M: 106  73 100  92  87 125  73 122 137  72 170 180 112
G: 101 132 125 155 154 106  73  98 129  87 125  76 132
X: 101 132 125 155 154 106  73  98  92  87 125 117 127
E: 101 132 125 155 154 106  73  74  92  87 125 117 132
F:  97 113  26  82 149 160  73  83 134  77 166 180 113
where: 170 | M, 11
gone E: 125 132 101 155  87 125 106 132 117 154  92  74 | 73
where: 77 | F, 10
succ: 82 | 149
find: 106  73  74  92  87 125 | E
find: 100 132 124 157 154 106  74  98  91  87 125 119 126 | X

Musi: 140 109 124 126 145 138 173 131 119 139 206  96 124  88 148 132 100 156 191 181 146 119 106 113 126 100 112 113 168 138 135 137
rodum: 136  81 128 151 149 132 157 121 107 157 201 114 118  95 164 120 114 145 180 170 124 119  98 123 121  80  95  98 166 125 135 155
gur: 196 159  67 192 157  93 175 110 212 103 136 116 182 102 146 114  79  67 159 128 152 136 128  99 161 176 126 136 115 184 126 108
sesin: 160 146  47 183 161 104 168  91 210 101 137 127 165  99 117 114  73  65 155 128 161 119 148 108 134 161 138 148 108 165 117 107
bis: 167 152  75 180 155 106 171  79 216  79 156 106 166 102 132 140  86  48 147 129 151 128 142  84 134 158 126 133 118 143 125 109
lik: 167 152  75 180 155 106 171  79 216  79 156 106 166 102 132 140  86  48  74 129 151 128 142  84 134 158 142 133 118 143 125 109
taz: 145  98 123 120 143 109 178 142 109 151 195 113 147  92 147 124 137 154 191 182 141 118 112 116 121  88 115 121 161 125 123 145
ziso:  89 165  63 184 156  94 157  50 215  96 140 100 184  82 130 115  80  55 156 129 148 133 109  97 147 162 129 150 115 173 139 117
pilaf: 116 103 160 122 139 132 171 129 114 150 199 106 140  78 139 125 111 127 181 164 155 115 120 126 136 105 129 105 177 144 134 149
zul: 199 156  78 185 159  95 178  61 215  91 157 103 181  90 139 129  88  50 147 113 142 136 122  85 157 169 128 127 120 165 131 111
succ: 90 | 139
find: 167 152  75 180 155 106 171  79 216  79 156 106 166 102 132 140  86  48 147 129 151 128 142  84 134 158 126 133 118 143 125 109 | bis
find: 140 109 124 125 145 138 173 131 120 139 206  96 124  87 148 132 101 156 191 181 146 119 106 113 126 100 112 113 168 138 136 136 | Musi
gone taz: 191 178 109 123 145 143 142 118 109 121 120 115 125 137  88  98 123 121 116 195  92 154 182 151 147 124 161 112 145 141 147 | 113

lag: 230 184 216  51
mer: 140  80 228 110
poron:  97 168 181 139
loro:  36 138 154 144
Dedot:  79 110  86 164
Mesi: 196 121 161 210
bak: 194 227 115  68
ded: 101  77 218 177
Ruran: 119 221  66  29
Rizaz: 168 160 206 229
find:  36 139 155 143 | loro
succ: 36 | 138

T: 122 135 127  96 133 144 126 132 104 129
N: 122 135 127  96 133 144 126 132 134 131
W: 115 123 125 130 114 112 134 129 134 131
U:  75 129 131 134 112  83 126 115  31 128
P: 115 123 125 129 114 113 134 129 131 131
find: 123 135 127  95 132 145 125 133 103 129 | T
gone U:  75 129  31 131 115 126 134 128  83 | 112

Fizad: 123  37 130  96  73 179 112  65 100
Zunu: 191 180 100 136 149 151 206 135 148
Sopu: 167 105 161 196  97 114 135 152  53
Tep: 161 154  21 159 181 160 110 110 171
find: 105 161 196  97 114 135 | Sopu
gone Tep: 110 181 160 110 159 171 154  21 | 161
gone Tep: 161 181 154 110 171 159  21 110 | 160
where: 148 | Zunu, 9

peda: 122 112  97 155 121 123 101
mepeg: 109 112  97 139 121 123 101
bam: 142 117 118 109 162 154  63
lage: 107 111 112 100 169 121  75
dok: 110 169 179 109 134 183 142
where: 75 | lage, 7
find: 179 109 | dok
succ: 110 | 169
succ: 154 | 63
where: 154 | bam, 6
where: 162 | bam, 5

fazug: 160 132 141  60 123
zanal: 161  90 156  63 154
tal: 141  79 187 123 169
Rilar: 136  91 163  98 140
rina: 123  78 166 138 183
par: 153 138 165  41 103
purof: 148  73 192 100 170
ter: 161  94  93 102 164
Kur: 176  98 167  14 142
find: 161  94  93 | ter
find: 148  73 192 100 170 | purof
find: 163  93  93 103 164 | ter
find: 161  90 156  63 154 | zanal
gone ter:  93 102 164 161 | 94
succ: 73 | 192

zeg: 127 180  81 153 125 179 128 132 167 144 201 145  56 114 137 111 103 156  88 108  84 216 183 144 116 163 173  50 128  76  92
mafim: 161 136  83 212  68 126 157 175 174 130 181 162 144 137 120 162 118 140 108 159 134 231 149  91  81 162 174  73 141  78  86
fada: 127 180  81 153 125 179 128 132 167 144 201 145  56 114 160 111 103 156  88 108  84 216 183 144  92 160 188  78 138 102 133
lelub: 215 151  88 178  60 126 140 125 210 130 125 172 136  76 104 153  77 138 141 126 120 205 193 158  57 183 178  68 130 103 108
mufo: 130 137  96 135  77 119 213 145 176 107 151 183 182 139 167 152 100 160 115 137 139 221 160  96  54 192 149 106 153  68 152
succ: 159 | 134
gone lelub: 193 158 205 130 172 125 183 126  76 178  88 126  60 141 153 108 103 210  77 178 130 138 151 136 104  57 120 215  68 125 | 140
where: 73 | mafim, 28
gone mafim: 134 174 162  81 162  78 108 174  86  68 126 141 130 140  91 149 137  73 157 162 181 118 159  83 120 136 231 144 175 212 | 161
find: 127 180  81 153 125 179 128 132 167 144 201 145  56 114 137 111 103 156  88 108  84 216 183 144 116 163 173  50 128  76  92 | zeg

kasob: 180  70 147 146
gib: 113 112 193 145
sadub: 158 132 138 139
bef: 170  79 139 146
zum: 171  82 129 142
luro: 164  90 132 144
Ruze: 151 102 120 139
gazu: 166 133 145 136
fomoz:  52 192  42 119
zalu: 145  99 126 139
Vos: 119 128  98 133
find: 118 127  98 133 | Vos
gone sadub: 138 158 139 | 132
gone gib: 145 193 112 | 113
succ: 192 | 42
find: 102 120 | Ruze
succ: 52 | 192
where: 120 | Ruze, 3

kabi: 120 117 100  62 114 137 121
kozez: 157 120 109  91 128  75 169
nutod: 136 158 154 134  88 122 112
Peto: 180 121 112 108 131  92 187
gelo: 165 112 155 122  98 118 110
Sapip: 150 125  90  44 126 139 113
nomo: 123 151 162 112  96 121 121
gone kabi: 121 117 114  62 100 137 | 120
find: 162 112 | nomo
succ: 125 | 90
find: 123 151 162 112 | nomo

